Each row has a name. After each piece below comes the name of the row it's from, unless a question asks for something else. Each question is about the rows just above it. Places in a row count from 0.

[ -8  -8 -16 -16   1 -16] : L
[-15   6  -1  -5 -15 -15] : B
[-38  -1 -32  -4 -23  44] : C
[ -2 -54  -1  -5  -5 -54] : K
[20  6 -7 15  6  4] : W
[-2  6 -1 20 -8 24] : G
[ 29 -15  30 -17  13 -30] : Y
Every place of [-15] in B:  0 4 5
At which places does L hold [-16]?  2 3 5
Every place of [-5] in K:  3 4
Places of [-8] in row L:  0 1

[ 40  -4   6 -46 -14  -1] = U
[ 12  33 -11  12  -4 -10] = H
[-33   0 -19   7  16  -7] = S
[11  6  1  6  6 -3] = R
[ 14  15  -7 -29  -1   1] = P
asked: [ 14  15  -7 -29]  P
At which places does R hold [6]?  1 3 4

[ 36  53 -17  14 -15  24  34  19 -31  27 -12  18 -39 -19  25  27  15  20
  42 -26  29   5  44  43  46  19  13  18  38  20   0  23  23 -31 -27 -34
 -19   1 -13 -16   2  17  23  20 -36  55 -12  22 -35  22  43  20 -36  31] = M
[-19 -28 -17 -21   7 -32 -17 -41 -23 -11  26  24  32  28 -39 -23 -11  34
 -41  25 -46 -40 -24 -21 -39  37 -21 -22 -15 -24  18 -24 -30  33  26  30
 -14  12  -9  14 -11  -3 -30 -22  32 -23  10 -14  32 -34 -23  33  34 -33] = V
[ -7  -8  -2  12 -10  10   0   6  -3   0  24  18 -39 -19  25  27  15  20
  42 -26  29  24  44  43  46  19  13  18  38  20   0  23  23 -31 -27 -34
 -19   1 -13 -16   2  17  23  20 -36  55 -12  22 -35  22  43  20 -36  31] = F
[ 13  21  17 -14  10 -24  16 -14  38  -4  -7 -19  23  14 -36 -32   9 -26
  -4   3 -29  -9  29   7  14 -36 -17 -32  17 -22 -16 -27 -23   5   2  19
  22 -10  21   2  -5 -22 -19  26  17  16  -5  11  16 -22   5 -31  17 -35] = Q
[ -4   3 -11 -31   3 -33   5 -28  13  -6  21  23  16   6 -40 -31   1  21
 -31   2 -41 -33   8   1 -10  21 -18 -31  10 -35  -6 -33 -30  17  13  18
  -7  18  -8   0  -5  -6 -27  -4  12   1   2  -5  21 -29  -2  25  19 -39] = D
[ 15  33   8   3   4   0  23  10  23   4 -18 -20   3   8  11   2   6 -26
  20  -3   7  13  25  14  26 -27  -1   1  17   1  -5  -1  -1  -7  -8  -2
  12 -10   8   0  23  -3   0  24   3  25  -1  10  -7   1  21 -30  -4   8] = T
[-18 -47  -9  37  20  31 -33  18 -50  -9  -7 -14  35  25  35  29  -8  -9
  -2  47  26  17 -45 -28 -29  -8  19  33 -38  38  17  33  22  22  24  23
 -11 -12  -6  27   8  13  19 -29  33 -39  20  -4  31  25 -29  -9  31  29] = X
[ -1  53 -17  14  24  24  34  19  25  27   6  18 -39 -19  25  27  15  20
  42  -1  29  24  24  43  46  19  -1  18  38  20   0  23  23 -29 -21 -34
  15  -1   5 -15  22  26  30 -17 -33 -49  -1 -22 -29  32 -21  17  24  47] = N
asked: [ 23 -11 -12  -6  27   8  13  19 -29  33 -39]  X
Every place of [24] in N:  4 5 21 22 52
asked: [ -7  -8  -2  12 -10   8   0  23  -3   0  24]  T

[ 13  21  12  31  14  10  27  53 -10  -2  11  -3  20  12  13   6 -16  13
  -5 -16  40  36 -15  46  40  42 -10  10 -10   9  12  18  13  -2  30  13
  -5  14  24   6  -8   9  14  22  14  14   1   4] = sorep
[ 24  25  25  35  27   1 -31 -19  -8  -3  18  -5  -1 -23 -17  16  -2  10
  18  -5 -29   8 -33  -6   1 -19 -15  10 -30  13  -1 -14  21  -6 -21   1
 -18 -22  27  12  -7  19   1  27  26   3 -31  10] = Goz
[ 26   3   3  -1  -1  16   4  14   0  -9 -35  35  -2  26   8  -6 -10   3
  17   1   8  19   4  35  12  23 -17   9   9  -7  25  -3  -7 -11  -1  17
   9  -5  15  -6   9  19  -2 -18  24  15  -4 -21] = puf
[-10  12   1   4  11   0 -40 -44  -9   9   7  11   8 -17 -37   8   3  -2
  11  10 -39 -22 -15 -23 -24 -31   3   1 -10  23  -7 -20  23  -8 -38 -27
  -8 -23   5   6  15  11 -35  -3  16  -2 -30  -4] = nofa
[-2  7 -1  2  4 10 26 28  3 11  9  0 11 17 14  1  0 13 -9  1 30  8 11 21
 16 26  7  1 17  9  5 12 13  2 19 19 11  9  0  2  7 -4  9  9 -2 10 12  1] = sil
[ -1 -19  10 -11  -5  -5 -22 -40  18  -9  -6   0  -6 -16  -3   5  14 -18
  19   2 -29  -9   9 -30 -25 -36  -3   1   2 -27   1 -14 -23  10 -18 -33
   4   2 -11  -3  -3  -4  -7   0   1  -4   5  10] = Nak
[  9   8  16  11  16  -3 -37 -46   3   6  21  -6  -8 -25 -28  14  14  -6
  17   9 -43 -16 -13 -35 -24 -39   0   2 -12   9  -9 -18  15   3 -30 -31
  -8 -15   4  10   0   7 -16  17  12  -4 -21  15] = dasos
[  0 -20 -12 -11 -18  -9  10  10   2  -9  -9  -8   6  -3  19  -5  -5  -4
 -12 -12  17   3   9  -1   1   3  -1  -6   6 -19  -2   6 -25   5  13   3
   2  12 -14  -7 -13 -16  13  -3 -19  -7  18  -1] = fav
The row with [-2  7 -1  2  4 10 26 28  3 11  9  0 11 17 14  1  0 13 -9  1 30  8 11 21
 16 26  7  1 17  9  5 12 13  2 19 19 11  9  0  2  7 -4  9  9 -2 10 12  1] is  sil
The row with [19 19 11] is  sil
Places of [14] in row sorep:  4 37 42 44 45
At which places does sil hold [2]?  3 33 39
Places of [9] in row puf:  27 28 36 40
[ -3  19  -5  -5  -4 -12 -12  17   3   9  -1] is in which row?  fav

[ -2  -2   5  -2 -12  -3] : A
[ 4  4  5 28 13 46] : Z
[-11   5   5   5   5 -11] : J
asked: [ -2  -2   5  -2 -12]  A
At which places does J hold [5]?  1 2 3 4
At which places does A hold [-12]?  4
At which places does A hold [-2]?  0 1 3
At which places does J hold [-11]?  0 5
asked: [ 4  4  5 28 13 46]  Z

[-25  16  47 -21  12  11 -38  22 -15  10  46   8  22 -20 -39  19 -54]  Numo
[ 37  50  39  35 -53 -55  54 -26 -47  32 -17   8  38 -25   5 -45  34]  zar
[-41 -23  30  39  29  14   6   3  -7 -56  19   8  -6 -23 -35  21 -32]  Guse
[ 35  35 -44 -20  12  16  13  -4  46  -9  19 -46  25 -48  22 -56 -53]  Vesog
[ 48 -30  34  15   0 -49   8  -6   6 -35  21 -56  -7  19   3 -23 -32]  zibaz
[ 49   0  44  15  16  28 -54 -36  44 -32  19  33   4 -53 -28 -25  31]  Fide
[ 27 -55 -26  39  35  50  54 -53  30 -31  38   2 -11 -17 -25  -2  11]  Teso
[  0 -38  24 -34  10 -40 -56  44  -1  -5 -56  21 -29 -32  16  12   7]  nepe
asked: [  6   3  -7 -56  19   8  -6 -23 -35  21 -32]  Guse
Where do [-55 -26  39  35  50  54 -53] appear?  Teso

[ -2  -2   3  12  -2  14  11  11 -14  -5   1 -15 -13   1  13  -3  -4  12
   0  12   0   1   8  12  -2   0  11  -7  10  12  12  -4  -1  13 -14  13
  13   3] -> Bon
[  0   0   0   0  -1   0   0   0   0   0   0   0   0   0   0 -13  11   0
   0   0   0   0   0  -1   0   0   0   0   1  -1   0   0   0   0  -1   0
   0   0] -> situf
[  0   0   0   0  -1   0   0   0   0   0   0   0   0   0   0   1   0   0
   0   0   0   0  -7  13   1  -1 -11   7 -10   0   2   3   0 -13  14 -12
 -12  -4] -> guvuk
[ 0  0  0  0 -1  0  0  0  0  0  0  0  0  0  0  1  0  0  0  0  0  0  0 -1
  0  0  0 25 -1  0  0  0  0  0 -1  0  0  0] -> Sudad
asked: [ 3 12]  Bon
At which places does Sudad hold [0]?  0 1 2 3 5 6 7 8 9 10 11 12 13 14 16 17 18 19 20 21 22 24 25 26 29 30 31 32 33 35 36 37
At which places does Bon hold [12]?  3 17 19 23 29 30
Places of [-14] in row Bon:  8 34
Places of [-12] in row guvuk:  35 36

[ 5  0  0 -2  0]  Lus
[ 40  40  26  40 -17]  Funob
[  0 -20 -24  40  18]  dozi
[-21 -47   0  14 -40]  kapib
[-19   0   0  24 -14]  Kedu
[ 0  6  6 19  0]  fabab
[25  0  6 19 -5]  Zipu
[-12  39  28 -54   6]  Kolu
Places of [40] in row Funob:  0 1 3
asked: [25  0  6 19]  Zipu
Places of [6] in row fabab:  1 2
Every place of [0] in Kedu:  1 2

[-16   8  11 -12 -11] = ropu
[-12   0   2 -19 -17] = kome
[  3 -11  -4   9   3] = ruf
[-13  42   9 -19 -18] = menod
[ 11 -32 -15  11  13] = nimak
[ 12 -21   3  -4   5] = Zak
[-4  9  2  9  7] = Lub
[ 11 -32  -2  11  13] = Zan
[ 1  1 -9 13  1] = Vezu
asked: [-13  42   9 -19]  menod
Places of [1] in row Vezu:  0 1 4
Where do [-4  9  3] appear?  ruf
Which row holds [-32 -15  11]?  nimak
The row with [-21   3  -4] is  Zak
At which places does kome hold [2]?  2
Every place of [3] in ruf:  0 4

[ 26 -27 -12  15 -21 -21  11  -4   7] = kuzap
[ 23  24  24  35 -14  -3  24 -23  35] = Dori
[ 26 -27 -12  15 -21  -2 -24 -13 -42] = poga
Places of [24] in row Dori:  1 2 6
The row with [-21 -21  11  -4   7] is  kuzap

[ 14   1   1 -26  28 -10  14  14   9   7]  sazed
[  7  10  -3 -12  20  20  20  10  20  10]  Rumab
[ 16 -21 -31   9   1  16 -11 -31   9   1]  fel
[-12 -12  11 -12  11  11  11 -31   9  -2]  zita
[-17  -3  30  -3   0  -3  -9  -8 -17 -13]  Gezo
asked: [ 11  11 -31   9  -2]  zita
At which places does Rumab hold [20]?  4 5 6 8
asked: [ 7 10 -3]  Rumab
At which places does zita hold [-12]?  0 1 3
At which places does Gezo hold [-3]?  1 3 5
asked: [  9   1  16 -11 -31   9   1]  fel
At which places does sazed hold [1]?  1 2

[-34   0  21 -40  12  14 -32]  danod
[  1   1 -24   1 -24   1 -24]  zat
[  2   7  27 -19 -19 -20 -19]  guge
At which places does zat hold [1]?  0 1 3 5
At which places does guge hold [-19]?  3 4 6
Places of [-24] in row zat:  2 4 6

[-20  37   5 -49 -22   1 -25 -25  13 -10  24 -19 -22  11  14  -1] : Mago
[  4   5  -2 -30 -17  -3 -13  -3  -1  -5  24 -13  40  -8  26 -15] : zoko
[ 16 -10  16   8  -3  -4 -18  14  13 -19 -27  11 -22  24 -10   4] : Beg
[ 16  -8  -4   8  -3  -4 -18  14  13 -19 -27  11 -22  24 -10   4] : kunu
[ 16 -10  16   8  -3  -4 -18  14  13 -19 -25  11 -22  24 -10   4] : vofef
[-20  37   5 -49 -22   1 -25  -3 -19  13 -18 -21  23  -6  43   4] : Nizo
[ 14  13 -19 -25  11 -22  24 -10] is in which row?  vofef
asked: [ 16 -10  16   8  -3  -4 -18  14  13 -19 -25  11 -22  24 -10   4]  vofef
asked: [-20  37   5 -49 -22   1 -25  -3]  Nizo

[ -4 -17   1  -7   1  -8  14 -12 -17   9  13  -9   0  16   5  25   7 -19
  24  -5   4  11 -12  15 -20  -6   6   1  15  11 -28  21] -> giz
[-16   2  22   8  -9  -4 -27  -4  35  -4   5 -17 -21  -3   2 -16   1 -18
 -14   4   1  -5  10 -14   2  18  26  -4 -18  -1   1 -11] -> bapa
[ -3  -4  19  26 -13   6 -20  -4  19  -3  13 -15 -30  -7  29  13  14   2
   5   6   5   5   5  -9  14   8   7  -4   5  -9 -21 -10] -> Toz
[ -7  -9  25 -11  -3  -5 -10  -8  22   3   8  -1  11   5   4 -18 -30 -22
 -10   2  44  11  -8 -14 -18  -5   9  -4 -30   5  -1   7] -> vatef
[ -4 -11  -7  25  -6  -3  -8   3   7  -6  29  21 -15  15  15  13  14  -1
  18   1  37  -2  -1  10 -10 -13 -12  -4  10 -10 -24   0] -> pil
[  6 -11  -3 -15  13  -2  28  -9 -31  13  -1 -17   9  -2  -6  23   6  -7
  15  -6 -26   2  -9  18 -22  -2 -27 -11 -14   2  24  14] -> rog
[ -5  23  -6  -2  -2  -1 -20  10   7  -7 -29 -10   0  -6 -20 -23   2  -1
 -22   0 -18  -3  18  -7  16  18   9   1  -2  -1  41 -15] -> vak
[  8  -7 -27  18  -2   3  10   8 -15  -5  14  21  -8   4   8  22  22  28
  21  -2  -1  -6  -3  18   2 -14 -27  -2  24 -11 -22   0] -> Nelo
asked: [ -4 -11  -7  25  -6  -3  -8   3   7  -6  29  21 -15  15  15  13  14  -1
  18   1  37  -2  -1  10 -10 -13 -12  -4  10 -10 -24   0]  pil
Every place of [5] in Toz:  18 20 21 22 28
asked: [ 18   2 -14 -27  -2  24 -11 -22]  Nelo

[-53 -53  44  19 -14 -42]  desu
[ 33  18  52   5 -20  49]  zofa
[  1 -35 -35   1 -35 -35]  pusom
[ 33  18   5  52 -36 -34]  mife
At which places does pusom hold [-35]?  1 2 4 5
asked: [ 52   5 -20]  zofa
At which places does pusom hold [1]?  0 3
The row with [33 18  5 52] is  mife
[ 33  18  52   5 -20] is in which row?  zofa
Every place of [-20] in zofa:  4

[ 3 -3  7 -3 20  1]  vuru
[39 19 50 18 -3  1]  tuti
[50 39 18 38  3 -4]  Sal
Places of [20] in row vuru:  4
asked: [50 39]  Sal
asked: [39 19 50 18]  tuti
asked: [-3  1]  tuti
asked: [39 19 50]  tuti
The row with [ 3 -3  7 -3] is  vuru

[-25  -1  -1  -7 -25 -11  -2]  panan
[ 13  14  -2  -2  14  14 -25]  Sibas
[ 38 -24  -8  38  38  15 -24]  gimak
Every place of [-25] in Sibas:  6
Places of [-8] in row gimak:  2
Every place of [-7] in panan:  3

[-6  4  4  7]  fose
[18  4 -4  9]  lozor
[11 10 32 12]  pibar
[-18 -31 -31 -31]  safug
[18  4 -4  7]  tovu
[ 9 17 31  6]  merom
[ 9 10 32 12]  pugef
[12 11 32  5]  Rilif
[  0 -11 -15   9]  zigu
[-15 -12   3 -32]  riz
[ -5  -6  25 -13]  Fulu
Which row holds [ 4 -4  7]?  tovu
Places of [-31] in row safug:  1 2 3
At which places does zigu hold [9]?  3
At which places does fose hold [4]?  1 2

[-29 -24  10  11  46]  Kagap
[15 39 31 15 15]  poril
[-49  10 -49  10  10]  Difip
[-23 -16  14 -23 -16]  fusu
[-24  10] is in which row?  Kagap
The row with [-23 -16  14 -23 -16] is  fusu
Every place of [10] in Difip:  1 3 4
Every place of [-23] in fusu:  0 3
Places of [15] in row poril:  0 3 4
Where do [15 39 31 15] appear?  poril

[ -8   6   0  21  19 -43] : Segug
[ 54  48  48 -20   6  48] : zono
[25 -2 -5 29 27 -5] : vek
[22  7  7 -6 -6  7] : ter
Every place of [48] in zono:  1 2 5
Every place of [7] in ter:  1 2 5

[ 38  44  45  40  31  19   5  -8 -19 -26 -29 -28 -24 -19 -13  -8  -5  -6
  -8 -12 -16 -18 -18 -13  -6   5  17  29] -> Nadug
[ 30  -7 -28  -6  -8 -12 -16 -18 -17 -12  30   6  18  30  39  45 -28  39
  30  18   4  -9 -20 -28 -30 -28  30 -18] -> ges
[-14 -17 -18 -29 -10  -1  11  23  34  42  45 -24 -28  26  12  -1 -14 -23
 -28 -29 -26 -21 -16 -10  -6  -5  -7 -10] -> vozu
[-17 -21  45  42  33  22   8  -5 -17 -25 -29 -29 -25 -19 -13  -9  -5  -6
  -8 -12 -15 -18 -17 -14  -7   3  15  27] -> lelal
[  9  -5 -17 -25 -29 -28 -25 -20 -14  -8  -6  -5  -8 -11 -15 -18 -18 -15
  -8   3  14  26  36  43  45  42  34  22] -> solog
Which row holds [-17 -18]?  vozu
Every place of [-28] in ges:  2 16 23 25
Which row holds [-28 -24]?  Nadug
asked: [-29 -25 -19 -13]  lelal

[ 19  38 -31  11] : fevat
[17 17 -3 17] : petef
[27 27  5 27] : vos
[ 48 -50 -15  46] : kemip
[-50  26 -15 -15] : pef
[ 22 -30 -33 -15] : tete
At which places does vos hold [27]?  0 1 3
Every place of [17] in petef:  0 1 3
[17 17 -3] is in which row?  petef
asked: [ 48 -50]  kemip

[-19  -5  41  13 -29 -14 -47 -19  14] = mefe
[ -4   5  16   8  -4 -17  -4  -7 -17] = Moge
[-25  25 -13  -4  17  11   3 -16   2] = lifa
[ 19 -28 -45  41 -23  -3  31  23   4] = beda
[ 16 -50  24  20   4  27  17   8   3] = tolez
[ 18 -13 -25 -11 -13  -7   4 -16  -2] = kis
[ 36  11  11 -26   5  40  36  14  11] = sofil
[-12  27  24   4  10 -50   2   7 -36] = duzib
[-30  -5 -17 -17 -11  21  26 -17 -17] = lik
[ -4   5  16   8   4 -17 -10  -7   5] = puba
asked: [24 20  4 27 17  8  3]  tolez
Places of [-17] in row lik:  2 3 7 8
At which places does mefe hold [14]?  8
At which places does sofil hold [11]?  1 2 8
asked: [ 27  24   4  10 -50]  duzib
Places of [5] in row puba:  1 8
Places of [-4] in row Moge:  0 4 6

[  4   5  -5  -1   7  -2  -1   3   6  -4 -19  -2 -21]  kigov
[  6  -4  -2  -3   2 -20   6   0   0   6  -6   4   0]  fatig
[  4  -2  -5  -1  10  -2  -1 -42  19 -14  -2  10  -2]  fisun
At which places does fatig hold [6]?  0 6 9
asked: [ -1   7  -2  -1   3   6  -4 -19  -2]  kigov
Which row holds [ -2  -3   2 -20   6   0   0   6  -6   4]?  fatig
At which places does fisun hold [-2]?  1 5 10 12

